In the data rows, 500 means zero.
Here are some points:
[424 441 373 478 556  84 738 428]
[427 555 498 512 495 421 581 487]
[669 513 675 304 483 837 159 572]
[509 508 495 537 497 511 507 504]
[731 414 635 337 476 861 144 597]
[485 340 340 514 569  60 751 450]
[498 511 490 530 499 508 507 494]
[483 502 504 508 480 547 484 503]
[457 537 499 494 505 443 543 489]
[447 555 503 502 507 439 563 492]
[635 416 540 427 497 665 304 558]
[444 474 431 716 468 562 589 480]
[415 455 386 481 547 107 738 440]
[470 506 477 585 489 536 543 495]
[470 501 479 580 481 547 533 494]
[477 534 491 497 513 442 547 495]
[474 489 468 596 479 550 532 494]
[696 467 631 356 499 800 181 551]
Then 16 other points, each followed by its number:
[404 483 388 480 549 120 727 441] 0
[505 533 530 524 482 596 468 505] 1
[460 534 504 496 503 454 544 501] 2
[402 474 387 473 553  93 738 427] 3
[474 524 505 534 489 530 511 497] 4
[439 491 441 607 493 448 606 476] 5
[530 499 530 494 498 571 448 512] 6
[429 568 475 514 496 428 565 495] 7
[467 554 513 492 494 488 511 492] 8
[476 500 486 581 474 556 520 504] 9
[464 551 508 492 508 476 524 503] 10
[464 523 463 609 505 474 586 488] 11
[702 473 658 362 482 889 135 581] 12
[398 480 404 440 537 125 717 441] 13
[508 537 551 412 498 537 445 515] 14
[406 464 394 434 540 105 724 438] 15
Which of these numbered points is nearest to each point below, ignoring the 3 directions in which the first points spread most? Its number follows each.
[430 553 463 482 514 364 574 481] > 7
[448 547 517 504 495 515 493 479] > 3
[520 502 533 533 475 663 425 515] > 5
[467 543 503 504 500 449 568 506] > 2
[420 499 444 652 465 515 597 477] > 13
[411 480 393 464 548 107 730 428] > 3
[473 536 510 411 527 408 490 474] > 3
[417 489 428 703 456 524 622 484] > 9
[458 496 448 663 495 505 586 486] > 11
[492 511 504 572 476 595 487 508] > 4
[420 506 438 543 514 313 653 462] > 4
[470 502 475 576 479 530 535 490] > 5
[492 542 516 462 498 492 485 502] > 8
[693 491 668 336 487 863 152 582] > 6
[479 532 514 482 504 459 525 496] > 6
[415 513 451 497 489 364 618 473] > 15
[724 471 668 364 493 899 123 586] > 11
[550 422 503 488 503 486 508 542] > 2
[445 493 452 666 471 539 584 484] > 4
[636 484 611 409 506 746 253 539] > 12
[472 544 498 507 512 468 537 496] > 10
[393 498 398 482 555 106 736 428] > 3
[422 563 484 506 510 381 596 482] > 10
